The same turns and mirrors carry the whole set onto itself and the rows of a family onto each other. Which other rows belong to the same family as each row named below? List them in the order they appear above.
These 32 rows form 4 families of 8 rows each.
bivab: [ -5.0  30.8 -12.6  -2.6  -3.1  19.2  15.0  -9.9  -5.6  21.4   5.7   2.2
   0.4  -5.4 -16.7   9.8  -3.6  -4.7 -26.3  14.6 -20.3  20.5  -2.9   2.5
  27.2  21.1   6.0   9.5  18.5 -32.5  11.7  11.3  10.8 -14.9]
Mis: [ -9.2 -19.4  -7.1   0.3  -2.7   8.8   9.7   0.1  -1.2  -8.7  -4.7   0.8
 -23.9 -32.0   7.0  -5.8   5.0   3.9 -11.6 -20.9 -16.6  10.4  26.7 -12.5
 -13.2   6.0   4.8  15.1  -7.6  -6.6 -27.6   3.2  28.0  36.7]
zata: [ -2.8  28.4  -8.6   3.9   6.1   7.6   6.1  -9.5  -0.8  19.9   6.1  10.8
 -20.7  -1.1  -8.5  13.0   6.3  -8.6  -4.0  17.9 -16.5  17.8 -16.3 -12.2
  31.6   4.1   8.3  -2.1   7.4 -44.6   7.2   6.1   9.7 -13.4]
dela: [ -8.9 -10.9   0.3   4.3  -3.6 -11.5  12.9  -6.0  10.5  -0.9 -38.5 -13.4
 -11.8  15.4 -16.3   3.9  29.7 -13.0 -29.2 -19.3 -21.2  15.2  24.1 -11.7
  25.6  -6.4  13.7  -1.8  -4.2   2.0  11.3  13.0   9.6  11.6]
bub: [ 15.6 -27.3  11.3  11.2  -8.4   2.6  19.7   9.0  -3.1  11.5  15.2  -4.2
  12.8 -14.2  22.6 -20.1   2.6   5.2  -4.8   5.2   3.3 -19.5   0.3  -2.2
 -18.9 -14.2  -7.2   2.3 -24.4  13.4 -14.7 -27.0 -35.9   0.3]
Guma: [ -6.7 -21.8   6.3 -30.5  -8.8  -0.2 -16.1  13.5 -11.4  -3.9   9.5  -1.9
   6.4  -8.8   0.9  17.4 -21.5   1.6  23.6  -3.8  24.9  -8.4   5.9  41.0
  -9.7  -9.5  -7.4  -8.5   5.8  19.5  -6.4  -6.4  15.8  11.0]
veb: [ -9.3 -22.3 -15.6  -4.4   3.9  -3.1  14.2 -14.8  11.1  -3.2 -35.5 -10.3
  -6.3   2.3 -28.2  -0.8  36.9  10.9 -24.4 -16.5 -18.9  12.8   8.7  -5.4
  27.0  -8.7   8.4   3.6  11.8   2.7  10.4  15.1   7.8   6.5]
nuped: [ -1.9  11.6   2.5 -14.8  10.2   7.0  -6.6  -5.6   6.4  -2.8 -16.5 -20.5
  45.9  39.8  -7.0   1.5   0.5  -8.9  -1.5 -14.8  -2.6   0.8  22.4  13.4
  11.6 -12.9   9.0   1.2   7.9  14.0  27.9  -5.6   7.4 -22.0]
Zanug: [ -4.7 -29.1   5.4  14.6   1.5  -8.9  21.0   5.0 -11.4   6.7  22.0  -0.4
   8.1  -7.7  29.9 -20.7  -2.9  -2.0   1.8  -2.5  23.9 -20.7  -6.8   4.4
  -9.2 -16.7  -2.7  -5.3 -11.3   9.3 -24.5 -27.8 -22.9 -13.7]
tede: [  2.8  -3.7  -4.8   0.9   5.1  -3.9  24.7  -5.2   4.2   0.6 -31.4 -15.5
  -2.1   2.5 -27.6  -8.7  17.9 -10.7 -34.0 -26.7 -23.0   2.2  29.2 -14.9
  24.6   8.8   4.5   9.1   8.4   7.4   8.9  11.9  16.8 -12.9]
tigo: [-16.9  -8.2   4.8 -11.1   6.9  -6.2 -11.2  -3.6   8.3  -3.8 -20.9 -11.0
  40.5  20.8 -21.5   2.2   4.0  -7.4  -2.2  -7.7   9.5   8.5  13.1  28.2
  20.9 -12.7   6.7  -1.4   8.3  36.9  20.5 -11.0   4.1 -17.4]
relus: [ -0.3  32.4  -4.3  -9.2  -2.7  13.7   4.9   0.4 -10.8  33.8   0.1  18.3
 -14.2 -12.3 -15.4   6.0  10.1 -21.6  -6.4   7.7  -6.5  24.0 -15.8 -16.8
  28.6  13.8  17.9  -2.4   2.0 -17.4  15.5  11.0   9.4 -12.1]
fepun: [  5.1 -10.7   0.7 -17.6 -12.5  -8.4   0.6   3.4 -10.1 -12.3  -3.9   1.1
 -34.9 -25.5   5.7  12.2   7.4  12.8  -3.5 -10.3 -22.2  10.3  26.3  -3.2
  -3.7  -3.0   8.4   0.6  -7.0 -10.9 -13.2   8.8  29.5  38.7]
Ledob: [-13.5   8.2  33.9   8.1  -3.9  11.9  -0.7 -11.4 -11.2   4.1   2.7   7.0
   7.0   3.3   1.0  -7.9  21.8 -24.3 -11.9  -6.6  38.0   2.7 -20.6 -15.5
  15.4 -14.6  23.6 -25.3   8.6  -4.7   6.0  -5.5 -23.3 -11.9]
Navo: [ -5.9  10.5  12.7 -19.0   5.2 -10.4   0.3  -0.7 -15.0   1.1  -7.2 -22.6
  34.2  33.6   0.6   0.3  -9.0 -14.0 -15.1 -16.1  18.3  -1.1  21.9  21.0
  10.8  -9.9  16.6  -8.5  12.9  22.3  24.2  -5.5  13.2 -19.4]
Fon: [ 30.8  21.5 -18.1 -16.4  -1.8  -4.6  15.0  -5.7   6.0  19.0   6.7  11.9
   3.1 -34.1  13.8   4.4  -8.3   8.5  -0.2  14.0  -1.8  16.2 -15.6 -12.5
  -5.6  21.4 -13.7  31.9 -13.0   6.4  -3.2  -7.2   5.9   3.2]
rebe: [  5.0 -19.8 -16.6   5.7  -0.5  -1.1  25.9  -8.6   7.1  -3.9 -29.6 -15.7
   2.0   5.4 -19.8   4.3  22.8  -3.6 -22.9 -23.9 -33.6   1.1  18.7 -23.0
  11.3  -0.5  -1.9  -0.4   0.3  -0.9   9.4  23.7   4.5   1.8]
Zoniz: [ 16.1   9.3 -14.1  -3.2 -10.0 -12.9  15.8  -4.9   7.4  13.2  23.8   9.8
   0.2 -23.8  24.9  19.9 -11.9   8.7   5.4  17.4 -16.8   4.9 -12.5  -0.3
  -4.4  20.9 -22.5  29.7 -16.9 -12.5  -0.5  -9.4   3.7  -6.5]
Tuv: [  5.6  -3.7  11.8 -33.0  -8.8  -8.1 -29.2  23.3  -4.9  -6.2   4.1 -10.6
   5.4  -7.2  19.9   7.1 -24.0   8.3  12.7  -9.3  11.3 -10.2  22.1  30.5
 -14.8  -3.7  -6.0  -9.4  -0.5  13.2  -5.0 -17.1  18.8  13.4]
dak: [-12.0 -15.1   0.7 -24.8  -3.6   1.3 -12.3  16.2 -24.0   3.9  10.0 -12.2
   6.3  -3.7  32.4   2.4 -25.4   1.0   4.7  -7.8  24.5  -2.3  15.2  28.5
 -21.5  -7.7  11.0 -12.7   2.7   0.2 -14.4 -12.5  12.8  28.2]
Lumi: [ 14.1 -14.4  12.9   0.7 -12.4  -4.6   6.4  -2.0   3.1  11.2   3.1  -0.3
  14.3 -20.2  31.9 -17.7   4.2  -0.9  -8.5  -5.1  27.1  -9.7 -18.2   3.2
 -20.1   1.7  -6.6   5.0  -9.4  16.7  -3.9 -28.4 -37.7  -5.7]
dek: [-11.5  31.4  -5.6  -5.6   5.1  23.1  -1.0   6.3 -10.6  22.9  11.6  -1.8
  -5.2  10.6 -17.2   8.7  -4.9 -16.7 -12.0  11.6 -20.5  17.7 -14.3 -13.5
  19.8   9.2   5.2  -5.9   9.8 -29.1  27.9  13.8   6.0 -12.3]
muler: [ 13.0 -14.7  14.8  15.5 -14.2 -12.8   9.0  -2.8   7.2   1.2  19.9   0.3
  25.2 -10.9  23.6  -0.4  -1.4   0.7 -11.4   9.5  18.8 -19.2 -10.9  11.6
  -6.3  -4.1 -12.1  -4.9 -12.3  14.8 -17.0 -28.7 -34.6 -12.7]
gurek: [ -5.7 -21.9  -5.3  -3.2 -11.9   7.5   3.0   5.4  -9.9 -20.4  20.7   4.7
 -23.3 -23.7   5.3   8.2   9.0   3.6   1.4 -18.7 -25.5   9.1  18.7  -6.6
 -21.7  -5.4   9.0  -2.6 -13.0   0.5 -19.9   3.1  13.8  38.6]
vures: [ -5.7   0.4  13.6  -8.5   6.7 -10.6 -17.0   4.0  14.6  -7.2 -26.3 -24.6
  35.5  33.7  -5.2   2.0  -4.4 -14.9 -15.3 -17.4  17.4  -3.5  17.7  13.3
  15.3  -8.6  -0.9 -10.1   3.2  24.6  12.3  -7.6   7.5  -8.1]
selut: [-28.6  16.7  19.0  14.2  11.0   8.3  16.0  -3.9 -14.2  -1.9  19.7   9.8
  13.0   3.8  -9.4 -13.0  10.5 -21.0 -10.7   3.2  24.5   2.6   1.6   8.1
  21.3 -17.1  20.9 -27.9  15.4 -20.0   8.8 -12.6 -14.2 -12.6]
bofur: [-12.4 -25.3  -3.9 -19.1 -14.9   3.5  -0.2  -4.0  -4.4  -9.9   6.3   8.9
 -36.5 -23.8   1.3  11.7  21.1  19.2   8.3 -19.0 -12.7  10.5  10.8   5.9
 -13.8  -4.2  -1.4  13.3   2.3  -6.7  -7.4   7.2  25.8  30.1]
fusi: [ 24.7   8.7 -13.5  -6.2  -1.0   2.2  25.5  -6.2   4.6  10.5  21.0  -5.7
   7.2  -8.8   6.9  15.9 -17.3   8.4 -10.8  15.6 -19.8  11.4 -10.9 -17.6
  -1.1  16.8 -18.7  40.0 -22.7   4.5  -2.8   2.6   7.3   2.2]
mut: [ 15.0  -7.1 -18.2   3.8  -8.9   1.9  19.7 -15.6  -1.2  13.5  17.4  -0.6
   1.9 -16.2  21.0   8.6 -15.7  18.8 -12.9   7.7 -16.3   4.3 -10.9  -8.5
  -7.2  16.3 -13.0  41.0  -8.1   3.2 -22.4  -5.7  11.2 -12.1]
tuzar: [-15.6   9.1  31.2  15.7   7.4  14.9  -2.9  -4.7 -14.1  -7.1  16.8   4.0
  12.1   6.2  -3.9 -19.1   9.7  -8.8  -6.2   5.4  25.0  -3.5  -3.5 -13.5
   4.0 -30.3  18.2 -33.8  10.5 -15.9   7.1  -8.7 -23.0  -2.5]
fekat: [-12.9   8.6  23.9  25.0  -1.0   7.6  -5.2 -10.0  -0.8   4.8   9.2   5.4
   2.7  13.6  -5.4 -10.2  21.6 -17.8 -16.4   6.2  14.9   0.6 -12.2  -2.1
  23.5 -21.5  23.4 -27.6   7.9 -12.5  -4.6 -15.2 -25.6 -21.8]
depa: [  7.0  -6.1   3.9 -35.2   4.1  15.5 -18.7  24.0 -13.9  -5.3  19.4 -13.3
  12.7   4.6   8.0   8.8 -26.0  -4.1  15.6  -3.5  16.8  -9.8  13.5  36.3
 -10.8 -16.0   9.5 -21.1   4.7   4.8  -8.6  -9.9   4.0  17.7]

Which other rows belong to the same family as depa? bub, nuped, rebe, dek, gurek, fusi, tuzar
Which other rows belong to the same family as tede? bivab, Mis, Zanug, Navo, dak, selut, mut
Which other rows belong to the same family as Guma? veb, tigo, relus, Ledob, Fon, Lumi, bofur

The same turns and mirrors carry the whole set onto itself and the rows of a family onto each other. Which other rows belong to the same family as each row named below? List them in the order they appear above.
These 15 rows form 5 families of 3 rows each.
lafe: [ 26.2 -18.7  -4.6   0.9  25.5 -11.6   8.3  21.6   3.3]
zum: [  0.7   4.7  -8.8   5.2 -16.1  31.0  13.3  33.3 -11.3]
sud: [ 33.8 -23.4   4.9  -7.6  15.0 -18.9  22.7  15.6   2.3]
vog: [ 30.9 -28.2  -8.5  -0.1  14.2 -18.9   7.1  25.7   0.5]
Zod: [-10.2 -34.4  12.6  -2.3 -21.8  -4.8   6.7 -14.6  11.5]
Zug: [ -3.9  14.8   1.3   1.0 -16.1  25.9  14.1  27.3 -15.0]
kar: [-11.9 -35.4  18.7   0.7 -18.9  -8.7   4.1  -9.2  -3.9]
Gupo: [  3.8   8.8  -9.1  -1.7 -26.1  22.1  12.7  35.1  -4.7]
fadiv: [ 29.2 -25.5 -12.6  -8.0  16.8 -18.5  12.1  19.7   6.4]
kikip: [-10.7 -42.3   9.0   2.6 -31.2  -1.5   5.5  -4.7   3.0]
Luraz: [ -8.4 -35.7   0.1   2.5 -29.8  -2.3   0.1 -13.3  -1.3]
ris: [ -4.6 -34.8  19.7   3.8 -29.2   1.4  12.9 -10.7  -6.6]
sese: [ 25.7 -14.8   3.2  -6.5  22.5 -20.5  13.2  23.9   1.6]
lufer: [ -2.2   5.5   4.9   5.7 -19.6  27.9  12.8  33.8  -5.4]
ropeg: [ 10.3  13.7  -1.1   2.1 -15.4  27.7  23.8  23.3 -15.1]

Which other rows belong to the same family as sese? Zug, kar
Which other rows belong to the same family as fadiv? zum, kikip
Which other rows belong to the same family as Gupo? vog, Luraz
Which other rows belong to the same family as ris? sud, ropeg

The same turns and mirrors carry the whole set onto itself and the rows of a family onto each other. Which other rows belong to the same family as each row named below? List them in the order they appear above.
These 30 rows form 6 families of 5 rows each.
Guv: [ 20.1 -15.7  -6.3  -0.3  36.4  21.4   5.0  -2.0   7.3   4.2  17.1  -8.3
  18.4 -12.3  26.5  18.9  -8.0 -14.7   9.8  10.9]
taku: [ 11.7   2.2 -22.6  24.4 -26.3  28.5   8.9 -19.0  19.0  24.4 -19.2  10.0
  -3.3  -3.4 -34.8  11.1 -21.6  -3.4  12.9  15.9]
Gon: [ -9.4  -3.4   4.4   1.3   7.7  -0.2 -39.3  -3.6  -0.5  31.6   2.4  22.5
  10.5  -2.3 -40.3 -12.3  -5.0  -7.5  -9.9   6.0]
gek: [ 23.3  20.6  -7.2   6.8  17.3   9.2 -41.7 -15.3  -2.0   4.4 -16.7  -8.8
  22.1  -2.7   1.9 -22.1 -26.2 -26.2  11.9 -17.0]
Gunib: [ 16.8  -2.7 -14.8  21.5 -20.3  34.0  15.1 -13.9  15.6  18.8 -21.4  12.2
  -8.2   7.2 -31.2  21.8  -3.3   1.5   7.1  13.3]
gemom: [ 19.0  -4.4 -12.4  23.8 -32.0  21.7   8.0 -18.7  11.7  11.8  -8.9  13.2
  -5.6  -0.4 -34.1  21.5 -21.4   6.4  11.2  15.9]
rozem: [  6.1  -9.2   2.4  31.8  14.1  40.1   6.8 -18.1 -16.7 -13.7   5.7   4.2
 -10.1 -25.9   7.6  16.8 -17.1  13.2 -14.2 -18.7]
lemas: [  5.5  -1.9 -16.8   3.2  45.5  13.6  -2.2  -2.7   4.6   3.7   3.9 -13.2
  15.1 -12.4  23.5  26.2 -10.7 -16.4  11.6  11.3]
Tigez: [ 20.3 -10.6 -17.9  23.7 -20.6  18.9  18.7 -21.6  20.1   8.2  -9.9   1.8
  -9.1  -0.9 -33.8  18.8 -23.1  11.6   2.9  12.1]
foza: [  3.8  -9.0 -14.6   6.2  45.8  21.6  -0.4   6.0   2.4   6.2   6.5  -2.1
  16.3 -15.8  29.7  17.1 -16.7 -19.6  11.2   0.3]
faf: [ 19.2 -12.4 -22.4  20.0 -28.4  24.8  11.0 -12.9  10.3  12.4 -12.4  15.2
  -3.5   3.2 -37.1  18.5 -18.9   7.5  12.0  10.7]
Razuf: [  5.2  -9.6   6.2  -1.9   1.8  -1.8 -34.2 -15.1  -1.0  40.8  -5.0  23.8
  17.0  -5.6 -37.7 -14.9 -17.8   0.9 -10.8  10.4]
rol: [ 21.8  23.5  -9.9  -1.0  23.3  11.4 -37.4  -6.8   1.8   4.8 -23.4  -6.0
  23.5   0.2  -1.1 -24.8 -23.7 -21.5   4.9 -17.2]
bep: [ 16.9  -4.0  -8.4   1.5  36.2   6.6  -6.1   2.9   6.1  -0.4  16.7 -10.2
   9.2 -21.9  30.4   9.5 -10.0 -22.9   5.4  10.3]
fifor: [ 14.9  19.2  -8.0  -2.6  19.8  11.3 -39.3 -16.3   3.7  -6.2 -24.1  -6.6
  21.8   4.6   8.0 -12.8 -32.6 -10.8   8.2 -25.1]
lebi: [  9.9 -15.1  15.5  34.7   5.5  38.5  12.2 -21.1  -6.7  -3.2  -2.9  10.5
 -11.0 -23.2   8.9  18.4 -10.2  15.5  -9.5 -17.1]
nivo: [ -2.2  -3.5  -1.9  -7.1  -2.4   8.8 -38.6  -8.8  -8.9  35.5  -2.4  31.6
   4.6  -2.6 -41.3  -1.4 -15.7   3.9  -4.3   5.4]
dil: [  2.2  -6.5   8.7  31.4   7.1  38.9  19.6 -16.8  -7.5  -5.8  -2.4  11.4
 -17.3 -17.1  21.9  -3.3 -12.8  14.9  -9.5  -7.4]
mir: [ 18.1  17.2 -10.6  -7.9  12.7   6.5 -42.7 -23.6   3.0  11.2 -19.7 -16.6
  27.3  -8.3  -3.9 -16.9 -26.6 -11.8   8.0 -20.7]
zila: [ -0.4  -1.2   1.6  -3.1  -3.4   3.4 -30.2 -13.1   1.1  34.4   2.7  22.3
  16.9  -2.8 -39.6 -21.5 -16.6  -0.1  -8.5  16.5]
merag: [ 17.3  -6.3  13.7  33.1   0.7  35.2  15.6 -12.1 -18.0   0.0  -2.4  18.2
 -16.7 -26.8   7.7   1.6 -13.3  20.3 -12.9 -11.1]
tok: [  9.4   0.4  -6.9   3.8  46.1  20.3  -7.9  -0.7  -6.2   8.0   1.3  -5.3
  20.6 -15.8  23.4  24.0 -14.7 -29.0   5.8  10.3]
kovi: [ 22.0  -7.8 -22.4  18.4 -31.9  22.9  14.3 -16.6   9.5  10.8 -19.0  -0.5
  -8.1   1.7 -31.1  11.8 -20.4   6.7  11.8  10.8]
pato: [ 12.8  21.6  -8.8   5.4  17.8  11.8 -38.7 -21.6 -11.1   4.3 -25.7  -5.4
  17.1  -0.3  -1.1 -24.3 -20.7 -21.2   9.3 -22.3]
dekis: [ 15.8  17.2  -5.5   2.8  14.6   8.4 -35.3 -11.7  -8.9  12.5 -32.7  -4.9
  26.7   4.8  -2.5 -27.1 -24.3 -19.1  16.6 -13.6]
vugiv: [  8.7 -15.6   6.7   1.2  -2.0   0.7 -28.7 -10.6   0.7  33.1   0.4  28.0
   0.1   4.7 -40.9 -22.9 -14.8  -2.3  -4.7  15.1]
pape: [  1.8  -9.1   4.2  -7.1   2.7  -2.5 -24.0 -10.6  -4.0  41.8  -1.5  26.7
   4.8  -4.0 -35.5 -14.6 -11.5  -9.6 -10.2  19.9]
bevog: [  1.3  -1.7  -9.5  11.6  44.0  15.1   4.6   3.4   1.0   3.4  11.5  -7.9
  19.3 -14.9  28.6  14.4 -15.7 -16.7   8.6   9.3]
zasus: [  8.7 -16.5  14.8  24.0  11.8  40.4   4.1 -20.0 -13.4  -7.6   4.0   7.8
 -21.1 -22.7   6.0  10.0 -14.1  18.7 -16.5 -11.6]
megud: [ 11.6 -10.1  16.9  32.2   9.7  47.5  13.5 -17.4  -4.3  -9.0  -3.4  11.9
 -14.9 -17.0   3.8  12.3 -12.2  12.7 -15.9 -12.4]

Which other rows belong to the same family as pape? lemas, kovi, pato, zasus
Which other rows belong to the same family as merag? Guv, taku, Gon, fifor
Which other rows belong to the same family as megud? gek, faf, Razuf, bevog
Which other rows belong to the same family as lebi? gemom, foza, rol, zila
Which other rows belong to the same family as dil? Gunib, bep, nivo, mir

